Rows are one point carried round by a steady rotation, each followed by how many ticks it has turned.
The counts run from 0 to 390.
103 115 116  77 117  90  97 107  93 111 116  90  80 106  65 120  81  90 109  72 112  83  85 108  87  89  83 112 120  98 137  83  95 134  96  94 108 112  94  96 101  71 121  81  77 108  96 100 108 100  93  97  71  83  78  93  92 111  95 111  91 101  95 110  94 107 110  98 104 118  66  81  66 => 195
107  83 116 107  90  96  87 106  86 111 121  95  76 111  98  62  89  72 119  94  78  96 102 105  98  99  94 102 108  73 105  98 104 116  82  94 108  83 121  77  89  94  90 115  98  97 114 134 102  79 123  69  97  73 112 111  78  94  95  93  98  61 100  93 122  86 106 112  91 105 132 109  89 => 231
109  98 103  90 107 103 108 101 104 103 125  86 105  89  84 119  95  73  83  83 129  86  99  83  86 130 112 128 105 103 120  87  64  96  92  76 126  91  69 109  95 100 116  84  74 115 113 102  93 106 111  77 106  83 122  98  91  96 116  66 110  70  91 107 118  97  81  57 116 121  93  91 101 => 61
 95  98 131 130  79 108  81 104  75 114  90  60  99  96  94  94  97  79 108  94  97  83 106 101  89 116 118  89 118 103 110  96  84 100  84  83  87  74  72 100  81  92  79 109 108 100 123 122 129  87 128  79 109  94  96  87 114 104  99 102  92  81  90 121  79  89  64  94  76 116 108  99 101 => 169
 92 105 108  75 110  81  88  91  95 102 128  75  94  95  55 114  98  87 103  99 119  79  89  97  91  91  86  96 101  85 132  90  81 123 105  80 125 116 104 122 110  71 113  75  66 108  77 100  79  95  87  84  73  70 109 109  92  80 110  82  70  85 107  92 116 112  99  96  93 133  71  77  80 => 194
 99 119 100 110  98  97  68  99  78 101  99  92 111 111 122  77 109  95 104 120  96  81 109  87  94  80  96 110 103  72 106 128  94 110 116 128  77  70 104 105  91 102  73  93 115 108  93  99  88 141  99 123 126  94 111 115 106  71  97  92  96 121 116  71  85  85  91 121  99  86  82 106 129 => 14
 98 126 118  86  85  82  97 103  69  88  96  94  83 101 111  95 102  90 113  74  97  69 121  96  77  86  99  93 120  87  98 139 121 106  82 109  65 101 122 108  84 107  94 101  99 114  83 130 120  93 108 116 107  67 104 113 101 102 102 104  92  97 106  98  79 123  94 108  59  98  76  84 101 => 390
122 111 132  96 126 115  89  93 114  73 122  84  76  95 104  97 102  94 100  94 122  90  74 104 100  98  89 108  93  88 114  82  81 137  84 107  96 105  91  98  98  94 110  90  81 131 107  85  61  81 106 106  93 112  94  94 107  97  88  98  96 111  79  95  74 136  93  66  95  68  76 110 134 => 214
121 111 111 104 125 107 101 110 102  88 127 113  73  96  83 109  91  98 120  78 111  82  87 115  97  98  88 121 112  91 114 105  83 126  83  96  85  92  93  89 101  88 118  97 121 138  96 110  79  93  83  97 120  90  91 110  99  93 107  73 113  80  79  88 101 109 111  66 102  92  80  99 105 => 289
 93  92  99 119  76 100  88 100 114  79  95  85 102 100  85  77  83  64 146  95 100  81 107  95  75 115 104 116 100 106 120 111 104  89  99  84 122  89  84 110  69  87  97  96 120  71 106 119 104 120  96  98 106  95 109  99 107 113 119  66 102  75 100 119 135  97 101 100 107 119  80 102  63 => 333
 95 111 108  75 100 117 114 120 114  89  93  89  86 125  90 100  71  80 114  59 104  87 103 100  84  89  89 125 122  81 106 102 106 102  85  80 102  83  92  92 109  87 100 105  69 112  91 129  97 118  87 122  81  88  94  99 109 120 106  93 117 113  88 110 120 125 108  93 107  75  76  89  87 => 125
103  80 123 128 103  92  76  89  88 119 108 135 119 107  97 120 101  77  81 100  77  96 119  79 101 120 107 112  91  88 108 115 104 117 111 104 156 111  68  91  95 107 126 122  87 114 121  98  99 104  98  82 119  76  92  90  85 101  79  76 119  93 104 118 100  64  89  96 113 114  93 113  82 => 134
104 109  98 111 129 120  63  98 102 125  95  98 132  99 116  96 105 115  94 109 113 101 110  98  94  96 137  87 101  97 107 113  98  99 106 104 139  75  88  95  73 100  85 124 102  95 128  88 107 106 120  96 115 124 120  84  90  70  73 137  93 111 109 115  89  84  84 116 112  92  97 108 131 => 76
123  86 127 117 122  91  79 107 124  75 115 122  79  94 102  88 110 105 117 118  87  88  75  88  89 100  90 109 107  70  94 101  94 129  83 106  87  95 115 102 105  95 118 103 103  95 132 105  73  94 111 105 127  99  86  96 109  95  60  88 118  76  90 116 119  95 124  88 107  74  99 116 133 => 141
 98  68 102  92 137  87  86 111 116 140 117  99 108 118  93  87 108  98  85 105  86 125 110  99  82 104 108 104 103  95 101 106 110 136  86 107 121 121 100 126 119 109 128 100  79 111 103  89  92  70 118 101  85 107  74  89  94  81  66 120 105 106 106 115 114  96 130  95 124  97  64  91  85 => 343
105 151 122  97  99 102  92 122  77  81  88  89  89  99 109 101  97 104 147  81 103  52 107 109  88  94  97  92 110  76 105 128  99 108  89 103  56  85  89  96  95  98  89 107 112 127  84 125 107 125  89 109 116  84  97 114  97  98 104 108  99 111  95  96  77 110  86  96  74  91  64  87 118 => 16
 96  96 120 102  87  99  62  68  76 109  87 111 119 109 120  90 130  98  76 112  99  95 122  93  77 109  99  95  91  74 106 128 100 101 121 118 100 103  89 115  81  89  96 108 104  82 109  95 100  98  96  79 110  93 125 110  95 103 110  99  72 121 132  96  70  99  81 121  96 108  72 108 117 => 318
 78 111 119 117 118  94  81  93 119  99  98  76  75 111 107  93  48  93 119  85 106 113 109 105  91  94 106 116  95 103 105  95 108 134  99 105 108 102  95 130  99  60 115  96  96  81  91  97 100  95  97 100  89  98  92  77  91 139  81  91 118 133 106 115  91 125 101  78  90  78 112 119  65 => 31
108 100 115  92 131  99  83 110  87 121 106 115 104 115  73 116  70  80  98  74  90 114 105  99 110  78  85 133 108  89 139  91 104 131  95  83 121  99  72  79 108  65 107 108  83 102 118 110 111 132  81 102  96  78  82  91  94 107  88 115 121 102  97 118  99  90 115 112 108 106  70 103  58 => 196
105 127 100  81 102  70  69 134 102  77 111  68 102 115  79 107  87  86 103 104  99  54  82  69  94 103  97 127 115  90 120  90  73  85 115  87  90  79 110  96  94  96  63  95  99  86 102 108 112 129 110 102  97  91 111 106 114 101  92  91  75  96 122  82 105  76  94 108  84 103  84 118  94 => 162
 85  88 110 118  98 117  85  70 107 134 114 102 113 105 111 115 120  83  69 123  90 113 133  85  96  98 110 117 104 106 106  95  81 109 106 113 139  86  70 111  96  99 112 102  74 127 107 107  86  93 110  92  98 109  98  77  90  88  93  89 100 112  85 117  90 102  69  82 118  90  85 101 113 => 209
106  85 104 103 113 122 100  82 102 107 108  80  96 137 107 105  96  93  68  78 116 123 123  98  81 107 100 125  96  98 103 110  94 122 101 106 104 103  64 116 108  99 135  99  83 112  75  91 114  75 109 101  85  87 121  95  87 121  92  98 126 110 132  86  82 125  92  75  91  81  84  96  88 => 323
 99 100 111  90 101  97  78 122 119 105  94 101  95 125 120  76  89  82 109  99  67  99 120  84  80  87  86 117 115  78  71 141 104 130  94 139  86  92 115 121 101 114 110 112 100 110 100 115 101 110 100 112  91 115  76  96  96 116  82  94  99 124 110  93  88 104 123 109  96  75  88 112  97 => 312
 73 112 109 107 101  92  54  87 114  80 103  89  96  82 117  94  96 121 125 142  80 103  98  68  84  88 103 117  93  71 106  69 115  87 125 117 102  89 101 109  86  81 102  91 106  88 111  93  98 121 107  98 127  83 122  91  99 100  80  87 118 109 114 115 104 107  86 107 103  80 115 104 110 => 369
 80  81 105  97 119  94  81 102 101 112 112  95 110 114  93 123  80  75  88 105  85 112 105  81 110  86  91 132  81  80 116  99  89 132 114  95 139  96  81  98 109  70 102  84  66  96 105  86  82 142  83 104 104  89 111  87  96 103  85  90 116 101 118 100 110  82 106 123 104 108  91 103  74 => 197
119  98  94  88 120  94  64  95  78 118 119 119 126 103  86  72 115  87 109 100 102  97 114 107  89 108 103  78  84  61 120 126  88 111 106  87 123  79 108  95  96  92 105 106 117 108 115 102  85  88 114  63 119  88 135 119  77  89  97  92  85  82 144  59 114  84 123 106 110 100 101 104 107 => 154
 92 118 105 116 104  95  91 101 125 111 115  65 104  97 119  66  99  99 127 123 102  80  96  88  89 127 109  80  95 128 103 108  98  90  95  96 142  72 108 132  86 125  80  95  95 110  99  92  73 119 120 109 103 102  83  91 104  96 110  88  78 115  87 109 115  84  95  74  99 103  74  91  98 => 73
 87 132 108  70 106  83  78 141 107 100  94  96  97 110 112 116  62 103 122  78  97  71 101  86  92 103  99 121 122  91 100 107  83 117  95  99  66  88  86  92  94  81  95 109 103  91  98 114 127 102 104 101  86 101  67  99  90 130  86  94  96 127 103 123  87  92 103  78  87  81  85 109  82 => 164
105  54 104 115 126  91  90 116 103 131 112 118  95 113  94  84  98  82 100 102  71 107  93  88  93 102  96 100 109 103  94 115 117 133  89 116 125 100 100 114  94 107 109 103  91 103 102  99 104 107 106 114 113  96  77  96 107  76  67 125 106  70  98 101 117  67 121 112 126 101  86  89  68 => 344
 92 105 107  80  78  67  78 123 128  90 103  74 101 102 102  81  80  81  99 134  86  71  83  84  92 119  75  99 101  71  88 106  89 114 102 104  83  90 120 117 106 121  99  92  83  98  93  90  87 112 122  96  89  94  85  96  90 123  90  60  77 118 129  79 104  72 117 104  82  99  93 114  86 => 237
 72  95 105  93  80  95  80  92 124 101  96  84 126  86  95  81 103  89 113 125  84 102  91  98  75 109 120  69  86  74  88 116 105 103 112  84 121 112  97 125  88  87 128  98  80  82 126  84  79  91 123  98  92 110 125  99  99  82  80  92 103  75 130 106  97 101  96 100  98 129  87  73 125 => 338
 96 108 106  97  83 114  95  87 103  95 112  64  67 115 109  98 101  92 106  82 107  98 102  94 102  98 109 111 110  98 115  85  84 107  97 103  85  94  87  92  97 105 112  94  78 136  70 105 127  71 132  95  70  84 124 100  80 105 103  88 101  80  98  80  78 125  80  71  76 106  94  79  89 => 23
112 135 119  89 123 104  75 108 105 107 115 101  96  91 113  72 112 112 128 104 102  89 106 101  84  94 113  56 100  70  88 129  92 111  83 100  92  89 112 112  97 112 113 116  99 122 118 104  97  91 130  95 113 103  89 116  86  73  87 118  93  78  98  84 106  88 117  90 108  91  82  71 141 => 78
139  95 137  91 103 105 105 116  81  89  95  96 102 118  56  96 111  75  91  74 115  76  84 108  89  98  65 113 109  78 133 113 108 121  95  93  98  95  92  88  97 102  77  89 101  99 113 128  68 110  80 117  99 104  84 104 117  97 112 119  86  89  99 100 101 119 109 108  96 100  68 115  99 => 48
 95  87  93  93  91 100  88  95  81  93  84  89 129 122 100  77 115  72 103  88  86  66 100  79  72 121 109 109 102  98  88 122  98  75 106  91  97  81 100 124 108  93  82  99  80 135  82 115  77 121  98 122 122  89 115 120 118  91 105  72 124 100 126  93 130 109  83 123  99  91  90  93  96 => 53
121 120 118 111 124  94  95 114  85  86  91  93  96 112  76  95  94  86 141  61 116  89  88  89  77 117 106  94 103 104 136 115 114  91  90  75 117 108  80 110  78  79 100  94 122  87  85 103 115 112  87 112 112 100  87 118 118 128 127 106 118  92 109 123 103 117 109  83  87 108  60 105  53 => 258
 97 112 118 103 128 108  75 108  95 118  99  88  83 130 134  80  80 101 100 102  88 105 106  97 102  62  87 115 125  80 105 100 103 135  96 134  96  84  95  85 102 105  81 116 101 122  90 102 103 122 104 136 111 110  73  97  93  99  86 122  97 128  97 111  73  89 101 111 104  73  77  99  99 => 12
102  76 104 139  97  88  68 106 119  97 106  96  89  99  87 105  85  83 107 122  82 105 110 103 112  84  94 124 106  92  92 118  88 130 112 113  86  84  89 129  82  89 118  76 135  87 102 108  98 114  96  91 121 110 106  87 107  99  71  50 111  75 120  89 100  80 122  93  91 118 111 126  88 => 103
 89 100 107 114  80 100  79 106  90  99  96  83 125  96  95  86 117  79 105 133  82  73  71  93 102  83  98 104  90  76 100 106 100 116 110  98  96  76  98  99 102 101  78  90  71  99 118 101  56 128  95 123 112 104  87  96 129  71  91  95  88  82 100 102 115  74  81 137  92 108  78  99 117 => 275
 96 139  97  64  96  75  77 117 111  94 104  60 100 109 104 106  79  94 105  95 120  66  90  80  75  99 103 128 125  93 112  90  71 105 108  86  72  85 108 102 102  83  89 101  89 101  79 100 110 113 117  92  75  90  92  99  89 135 103  87  73 122 119  90  92  95 103  91  85  88  86 102 103 => 163
 99  92 109 117 118 113  68  93 117 116  99 114 113 118 122  82 127 102 108 117  75 107 120  78  80  97 102 127 120 106 105 102 107  82 116 115 142  66  86 108  76  91  76 110 131 100 101 101  87 110  98 107 114 129 100  87  92  98  73  93  97 116 110 127 111  95  96 100 129  74  87 113  96 => 146
114 100  93 113  89 127 113 104  84 112  88  91 104 115  80  89 104  92 139  53  99 114  99 113  89  97 125  99 132 109 113 115 118  89  86  84 109  80  78 104  80  87 107 113  96 130  86 133 122  92 102 114  82 118 117 103 105  87  95  97 121  78  81 109 107 117 100  88  95 118  75  73  76 => 188
109  94 100  87  93  79  62 113 120  93  99  93 113 109  94  98 101  85 101 130  71  87  86  78  99  94  82 119  87  59 103 104  88 117 120 113  97  85 105  90  98  95  92 105 107  84 112  90  95 114 102  91 108  97 100  95 102 119  73  84  78 108 142  87 106  72 119 119  98 108 104 131  89 => 236
